128 stands for zero in the data rows.
Each row of this table is followed by its label. One hidden rule gives the labels. It looks at one to three of the table's principal directions, none of them among the few with the most spread.
[134  75 136 130 111 134  93 170 168 149 159 125 143 188 117 132 158 151 105  96 169 115 136 128 124 118  94  87 146  98 105 144  99 121 153  86 150  83 104 150 124 108 197 146 115 135] d
[127 132 126 122 142 143 156 118 111 144 124 110 131 105 131 111  88 112 137 146 140 129 111 136 132 108 166 134 150 117 138 139 149 112 154 137 131 134 111 120 138 137 130 117 103 119] h
[172 170 155 106 139 117  86 119 172 124  94 137 153 132 130 162 154 109 157 147  76 174 165 157 138 125  96  89 110 170 140 145 107 106 118 138 119 107 167 123 131 127 107 158 123 154] f
[ 92 131 123 132 117 127 146 125 111 116 114 117 121 123 132 120 118 114 114 113 113  78 159  80  81 172 108 138 117 141 144 108 130 152 145 136 117 115 146 134 108 105 124 114 142 114] f
[168 156  73 106 155 108 126 132 128 123 157 151 183 115 141 138 125  95 132 131 180 191 136 172 133  72 147 110 128  93 118 181 126 119 122  68 173 113 133 165 150  76 149 120 108 172] d
[ 74 105 145 158  80  94 100 182 172 113 132 112 101 181  95 142 195 188  60  81  76  69 134  95 101 200  84 125 119 157 125  89 119 162 103 126 114 113  99 128 107 135 155 128 147 148] d
[200  69 241 128 128 122  41 155 204 151 106 136 102 172  74 155 175 180 175 154 124 179 135 149 194 105 104 123 166 146  50 135  84  96 131 159 112  97 111 113 167 168 161 221 135  72] d
[119 253 134  78 123  72  67 164 152 146  68 164 209  96 129 168 131  45 116 104 148 150 212 136  23 143  70  94 135 117 134 255 105  58 211 113 149  44 174 164 127  57 192 201 101  73] d
[217 118 150 100 134 136  88  75 128 134  90  71 110 147 140 169 124 142 172 169 112 152 176 126 136 102 136 105 133 147 140 105 119 111 132 124  97  99 164 116 110 117  98 125 138 165] e
[ 84 150 132 124 131 132 156 126 103 119  99 139 120  87 132 124 102  96 123 121 141 108 117 109  98 151 127 179 127 125 108 142 140 108 158 159 116 129 128 133 138 134 140 132 125  74] g
[136 174 124  94  99  84  44 173 179 152  97 168 148 187 126 176 198 151 130 109 126 148 187 194 109  89  48  64 108  98 110 213  97  86 158 111 146  86 149 145 107  98 182 156 122 132] d
[154  97 113 144 126 147 144 102 116 120 176 120 121 125 120 103 109 157 112 146 146 127  85 125 171 106 181 122 132 120 142  84 141 148  88  95 130 173 112 109 151 143  98 109 121 152] h
[152  94 192 129 110 109  62 133 176 118  81 107  81 153 123 196 175 183 133 120  90 120 126 115 135 175  90 161 124 161  81  98  98 109 111 168  75 119 122 115 120 161 133 180 163 119] d
[154 102 125 114 148 143 135 122 110 122 141 175 135 138 108 105 113 101 151 159 153 153 145 137 155  74 114 134 119 103 104 141 118 127 133 112 166  98 145 147 150  98 128 125 115  99] h
[171 182 137 102 125 126 100 125 125 136 118 116 179 146 115 140 136  83  95 121 176 158 161  93  74 152 120  87 130 125 168 177 124  98 179  79 139  46 151 136 105 104 184 161 123 133] d
[ 94 189 149 130 138 125 121 129 173 157  80  79 147  76 156 126 124 113 121 123  85 135 114 186 116 130 160  83 173 163 169 168 126  77 134 168 103 161 112 111 139 154 114 134  65 147] d
[143  81 154 143 127 135 123 128 111 113 139 127 103 154 114 132 148 153 142 125 156 127 129  72 132 154 118 174 121 119 104  99 121 156 126 138 112 113 127 129 117 140 141 142 175 104] g
[129  72 154 147 125 160 150 118 102 134 161 119 105 117 104  84  88 137 142 150 156 113 117  92 154 111 157 156 162 117 106  86 135 142 127 133 125 138 113 117 160 138 113 129 119  74] d
[ 66 110 145 141 114 132 144 162 125 152 135 141 127 137 108  88 115 124 122 114 120  76 158 114 104 137  99 112 140 116 135 145 124 137 173 149 145 121 117 128 131 118 151 137 105  72] h
[116 178 127 105 127 119 131 151 122 139 130 154 159  93 125 119  79  89 141 164 122 159 158 134 122 101 116 134 152 111 131 171 145 121 146 140 142  98 125 131 146  93 120 135  89  91] g
[152  86  70 150 155 143 171 113  92 122 216 135 142 110 138  90 111 137 148 138 188 180  98 159 186  61 189 138 138  89 116 113 141 162  76  83 162 182 110 143 167 120 103  91 118 170] h
[119 116  39 115 163 147 200  88  72  94 125 171 146 126 154 101 125  64 110 116 158 103 134 100  90 142 122 148  57 119 151 122 141 158 136  83 169 107 174 165  93  90 127  80 160 157] f
[182 129 118 112 152 164 132  85 137 120 121 138 152 144 121 131 152  92 112 115 164 159  84 166 145 108 150  88  94 145 127 135 119  67 141  76 148 122 155 132 147 167 159 139 119 162] h
[161  92 136 135 118 143 112 135 169 142 143 101 120 171 116 136 169 176 109 109 167 141  85 158 163 106 155  93 142 122  99 122 126 107 135  90 127 136  94 123 142 168 183 131 123 162] f
[ 99  26 164 170 135 150 157 143 155 135 149 124  85 154 115 113 165 172 163 124  54 112 119 138 185 150 102 149 111 172  96  58 121 156  98 183 118 165 105 108 146 196  99 145 134 130] h
[ 48 136 147 150  92 138 114 197 178 141 154 139 149 156 120 103 166 146  76  84 141 101 122 118 108 161  81  92 148 115 136 159 113 130 145 130 124 116  94 129 127 137 187 141  95 107] h
[ 86 199 110 117  89  42  52 191 177 100  91 190 144 169 137 196 220 146 101  78  70 108 202 125  63 184   6 111  70 135 121 170  89 160 105 129 134  89 168 161  74  61 145 148 180 143] g
[165 119 153 111 149 170 123 100 136 127 116 149 143 114 121 129 125  88 137 135 167 167  89 145 149 113 139 140 123 137 100 142 118  57 145 121 122 117 144 126 164 176 148 173 114  97] h
[222 174 121  90 142 129 125  89  92 156 126 114 171 126 102 124  99  70 148 152 181 193 173 145 114  79 166  77 138 126 139 169 144  82 186  63 167  68 168 133 143 109 157 152 116 127] f
[183 101 157 130 147 174 145  63 103 141 128  78 109 107 127 112  84 127 162 169 122 142 101 137 171  95 193 119 147 149 150  84 140  97 125 139 107 162 134  92 154 176  79 123 105 135] d
[ 80 196 122 140 126 113 126 138 134 113 117 160 139 101 142 114 138 122 100 125  92 122  94 125 119 168 128 129 115 141 188 146 132 148  84 162 111 167 130 108 100 145  89 122 140 130] f
[150 150 133 112 146 130 125 134 104 143 130 161 148 114 122 119 107  90 167 153 163 184 142 157 142  60 124 137 148  92  97 173 126  96 147 126 166  92 137 146 150 104 135 133 102  87] h
[147 123 142 126 115  97  87 138 120 120 122 141 100 138 140 171 137 164 176 148 100 143 159 115 140 116  90 171 126 113  96 108 117 154  93 160 112 121 138 130 108 105  86 130 168 115] g
[139  68 158 142 123 169 131 122 142 157 144  77 110 151 124 107 125 161 151 136 139 119 128 130 157  99 147 103 165 126 119  99 127 118 147 132 113 133 108 113 144 157 136 121 100 128] h
[129 166  70 124 123 113 146 115  91 134 154 112 151 117 150 114 100 115 116 120 147 117 148 121  97 124 157  95 130 110 181 138 146 162 125  89 143 141 141 134  98  85 112  89 139 167] d
[158  49 137 129 145 163 160  89 128 131 119  86  95 142 126 131 112 139 157 146  84 101 119 125 157 133 150 138 113 168 121  59 140 124 135 142 109 142 128 111 135 172 103 121 134 155] h
[ 68 142 119 135 106  82  84 182 193 129 115 182 134 143 135 159 196 158  93  69 108 101 124 193 117 139  62  99 101 121  89 176  88 107 118 131 146 160 118 148 140 120 168 161 117 124] d
[170  89 135 122 173 136 153  72  54 118 114 147 113 116 120 114  81  87 178 167 102 112 144  77 123 145 145 180  94 139 168  96 131 151 128 160 135 121 172 119  98 128  61 139 181 101] d
[ 81 167 168 146  81 100  77 167 186 147  89  98 120 147 129 157 189 180  78  85  85  83 118 112  84 203 103 104 140 156 152 134 123 110 135 155  85 131 105 100  94 171 156 166 138 124] e
[100 139 121 110 104  88  76 199 176 123 128 181 148 157 130 166 154 131 114 114 110 130 166 134 109 130  40 131 126 105  90 167 102 138 121 123 147  70 120 162 115  68 159 146 125 116] g
[ 95 200 112 102 143 140 121 130 185 134  90 129 181  77 156 130 119  77 102 100 152 130  99 192 100 125 149  81 143 138 143 210 118  52 165 123 107 161 133 137 161 144 170 147  74 135] d
[121 187 154 128 123  96 100 149 148 118 107 156 130 100 115 146 148 132 119 129 127 169 104 144 136 141 130 155 137 136 105 161 128 112 107 151 116 138 118 122 144 146 133 161 136  99] d
[ 96 212  35 114 130 114 220  97  32  99 134 121 168  74 131  93  61  42  66 115 164  89 144  56  30 175 178 151 100 123 192 131 191 162 168  67 160 101 156 149 102  69 133  68 143 140] g
[ 93 158  72 120 112 103 130 136 144 124 120 134 136 134 152 145 147 125 102  96  77  96 148 161  98 153 100  91  92 152 156 131 130 139 111 115 128 149 148 135  99 116 115 106 139 181] d
[129  94 111 145 113 109 143 115  98 101 142 112  75 143 126 149 127 180 109 134  87  97 102  96 144 166 140 175 101 140 136  56 149 184  74 138 109 160 109 110  98 140  84  94 177 165] d
[183 200 126  94 135 112 110 121 129 154 123  96 160 100 133 149  91 105 156 166 143 211 159 194 145  50 160  81 171 115 127 183 141  87 149 107 145 108 125 129 158  94 130 119  69 155] d
[166  94 115 132 137 147 168 122  95 119 182 157 130 156 103 108 132 117 162 157 130 190 155 133 181  81 108 131  98 127  94  93 142 160 113  98 178  97 140 137 153 119 116 108 124 142] g
[169 134 141 107 129 134  89 131 194 155 108 108 148 134 125 151 141 130 114 114 151 151  93 199 147  96 154  71 158 139 100 165 115  54 152  95 128 128 111 128 160 157 181 163  92 149] d
[116 146 128 152 110 121 135 127 145 132 139  77 127 120 121 117 133 150  77  96 120  98  91 122 115 170 180  92 150 161 163 103 139 138 114 106 113 165 104 110 126 155 135 120 129 166] f
[114  97 138 140 151 170 192 112  79 128 172 120 132  86 103  72  61  98 156 152 177 138 116 112 151  96 181 166 153 108 113 122 152 125 161 139 131 157 112 123 192 146 129 121  92  77] d
[ 86 130 156 139 100 104  89 203 170 137 144 144 162 177 108 119 169 125 113  93 127 106 213  78  75 165  41  86 143 121 130 160  91 169 159 118 148  51 134 157 106  63 183 155 127 100] f
[110 112  98 145 140 149 200 106  82 118 170 117 117  98 134  96  86 126 150 157 101 136 119 126 163 112 162 158 117 135 142  80 168 166 102 142 130 174 118 112 150 145  72  82 114 149] h
[119 215 116 121 146 153 138 118 165 139 123 124 200  91 140  95 141  70  97 114 151 174 109 182 117 116 162  44 139 151 185 194 126  73 143  97 135 143 144 124 156 150 150 138  63 160] h
[140 228  46 106 146  90 148  92  54 101 109 137 144  97 170 140 105  93 123 143 135 147 138 118  86 125 159 144  96 103 202 156 157 168  99 112 139 133 165 140  60  69  77  57 172 185] h
[ 49 190 104 119 112  81 108 175 166 110  94 178 153 118 145 157 172 115  83  82 110 101 151 157  75 154  56 119  95 118 115 193 105 113 140 134 143 126 133 159 127  84 166 135 105 120] d
[ 88 116 132 150 146 155 173 112 115 106 130 128 134  91 119  87  98 105  82 114 149  73  58  81 109 178 181 162 129 135 159 111 139 128 135 134 117 165 108 119 143 159 133 128 124 104] d
[115 170 133 115 151 171 142 126 136 145 131 139 184  97 126  90 100  58 110 122 178 157  87 161 122 102 159  94 155 118 154 192 127  56 167 114 140 121 126 131 161 155 166 144  66 106] d
[ 38 182 117 112 102 112 133 178 138 143  86 172 139 129 137 123 114 100  80 102 109  57 131 118  64 167  68 117 120 108 148 184 133 119 185 152 145  95 116 134  86 100 172 127 113  76] d
[ 90 173 128 115 100  91  84 161 158 130  82 123 136 132 157 174 150 123 102  83 120  87 165 109  54 178  68 117 132 129 122 161 104 120 155 134 113  91 140 151  86  82 163 144 144 118] d
Here are more rows. What is the label of each one?
[127 188 136 133 158 147 137  98 124 136 122  91 160  57 167 117  95 103 153 140 147 165  93 153 133 112 195 120 165 128 175 161 133  94 122 157  94 191 127 109 151 157  94 127  93 140]: d
[118  97 102 143 123 146 141 103  70 114 148 153 100 109 124  86 100 127  80 106 234  87  49  86 117 130 184 183 149  78 109 113 129 128 107  91 135 149 118 141 121 127 140 115 166  69]: d
[170  39 207 147 116 125  64 170 152 153 166 138  94 193  84 123 150 192 192 163 113 156 168 113 194  88  87 132 169 109  84 103  93 165 101 160 131  94 109 120 133 126 115 164 146  83]: g
[103 107 136 137 136 135 118 148 181 133 131 145 147 119 121 113 135 131  90  97 146  93  68 148 131 147 150 111 141 131 125 150 110 102 133 120 125 165  99 128 154 158 165 164 114 116]: f
[ 89 132 141 125 129 143 123 153 162 135 129 141 144  99 141 124 121 120 141 125 148 140 126 155 136 109 112 136 152 112  94 166 117  95 145 153 110 146 114 135 172 135 149 150  83  91]: g
[ 93 141 234 110 102 136  25 202 254 171  76 148 138 148 129 172 187 145 170 108 119 167 167 218 151  83  19  75 177 125  34 219  55  22 179 191  99 100 118 136 186 149 202 216  46  50]: g
[229  27 106 143 153 179 148  48  91 117 172  51  87 173 141 136 139 177 167 156 134 160  95 137 201  75 196 128 115 137 139  24 137 140  68  90 114 157 133 114 122 171  70  64 149 239]: d
[146  49 118 156 144 153 156 134 116 151 198 119 128 146 109  84 124 153 134 122 188 145  86 148 178  82 181 123 157  94 107 117 133 136 123  95 162 153  85 132 159 153 152 124 114 135]: d
[172 181  93 115 162 118 156  74  51  84 119 155 131  91 138 127  88  84 130 167 139 157  98  85 124 138 174 183  95 124 176 115 152 166  85 121 137 128 160 127  91 104  66  91 182 146]: g
[137 128 112 129 150 143 138 110 106 100 137 163 145 131 129 120 142  97 118 114 167 138 103 111 121 137 128 145  95 118 136 135 116 125 119 108 141 124 152 144 123 129 136 126 151 130]: d
[115  73 191 156 108 152  96 155 175 134 137 116  98 163 117 135 177 176 140 108 126 133 112 137 167 121  91 126 150 136  69  98  94 110 113 152 109 129 106 125 155 166 149 148 113 107]: h
[128 118 132 141 145 130 132 121  73 102 146 191 102  94 131 112 109 130 161 164 162 166  84 100 167 104 138 232 131  84  96 117 132 152  67 165 128 146 126 130 131 131  75 126 165  64]: g
[181  38 158 155 124 129 108 117 127 142 167  64  86 189  98 116 132 210 158 148 110 102 141 111 173 105 169  99 153 127 150  66 121 183 106 125 115 155 106 106 118 136 102 102 154 172]: d
[236  68 129  94 143 129 117  71  90 149  85  84  80 173 124 165 112 133 190 171 102 137 178 141 145  71 133 124 121 140  98  80 132 113 148 110 149  65 162 135  97 105 102 104 157 156]: g
[104 154  93 133 121  84 140 150 112 106 142 137 123 101 135 144 120 140 123 125 119 135 135 124 120 135 132 172 127 117 107 126 145 170  97 130 132 146 113 144 131  92 112 103 145 140]: g
[101 118 123 129 106 103 126 159 161 128 134 120 122 128 132 157 123 154 106 112  89  97 132 126 121 169 105 131 124 144 114 115 134 148 128 135 116 141  99 123 130 124 139 143 129 142]: f
[156  56 126 134 133 202 169  85 135 151 144  76 109 160 122 103 125 133 123 119 133 114  74 169 172  98 172  81 126 158 123  73 142  75 149  97 128 148 118 108 151 209 144 105  95 171]: g
[148  63 110 135 157 183 175  99 142 132 173 113 138 112 131  96 101 129 133 133 170 139  66 169 187  91 193 115 135 127 113 110 138 105 131 101 128 191 101 119 189 179 140 126  89 155]: g
[139 112  97 142 136 116 186  73  56  96 126  83  84 106 137 128  89 148 131 155  82  85 132  56 115 183 178 186  95 155 178  43 173 206  98 145 100 165 136 103  89 127  52  79 187 167]: h
[100 194 105 130 114 127 149 124 127 116 121 112 157 103 140 127 120  96  45  93 133 100  79  91  74 205 154 114 121 154 186 127 150 122 131  98 120 123 120 117  98 142 146 126 132 154]: g
[108   7 140 156 107 128 109 173 155 129 163 155  86 210 112 133 191 191 129  83 147  85 139 112 147 140  56 139 109 105  53  93  87 168 123 120 147 113 109 154 117 122 177 143 168 110]: f
[142 178  87 106 166 140 179  69  83 110 104 140 169  61 130  99  70  49  97 138 164 109  92 101  82 154 204 144 106 136 185 151 159 100 162  99 135 144 156 125 137 132 123 134 130 117]: h
[110 171 139 127 104  89  54 176 203 159 114 130 155 152 143 153 178 161 105  92 114 120 138 181 112 124  96  47 151 119 148 189  92 107 127 122 130 136 116 130 109 113 160 155 109 150]: h
[ 93  40 148 177 128 163 169 125 112 116 171 116  70 135 127 101 122 183 141 132  98  98  64 106 189 146 147 183 127 136 116  42 137 174  74 178 102 197  86  99 134 192  81 103 146 127]: h
[ 19 165 118 137 135 153 174 156 131 123 127 157 156  64 152  83  95  75 116 112 140 107 116 134 102 134 113 148 146 114 130 172 129 112 148 168 124 154 118 142 161 121 134 117  69  74]: g
[137 106  78 141 147 150 180  97  75 128 179 106 145 124 140  88  99 108 133 115 173 117 126 107 118 124 177 114 122 113 169 110 143 164 133  89 145 155 140 135 117 119 120  92 146 163]: f
[177 141 126 118 156 145 148  68  91 133 102 103 114  96 145 127  94 117 161 163 135 151 102 143 150  98 188 137 131 132 148 118 147 110 127 140 118 157 141 108 125 151  88 111 133 139]: g
[ 82 120 117 130 123  96 135 170 119  86 131 204 129 125 104 119 129 120  83 124 158  94 134  61  96 166  84 196 107  92  93 143 121 182 126 122 156  88 114 162 126  59 161 135 152  66]: h
[158 156 143 120 142 143 105 124 133 144 123 123 147 132 142 127 144 115 160 143 155 193 135 157 146  83 129 104 151 114 134 164 116 101 126 131 130 106 140 131 124 131 130 128 111 136]: h
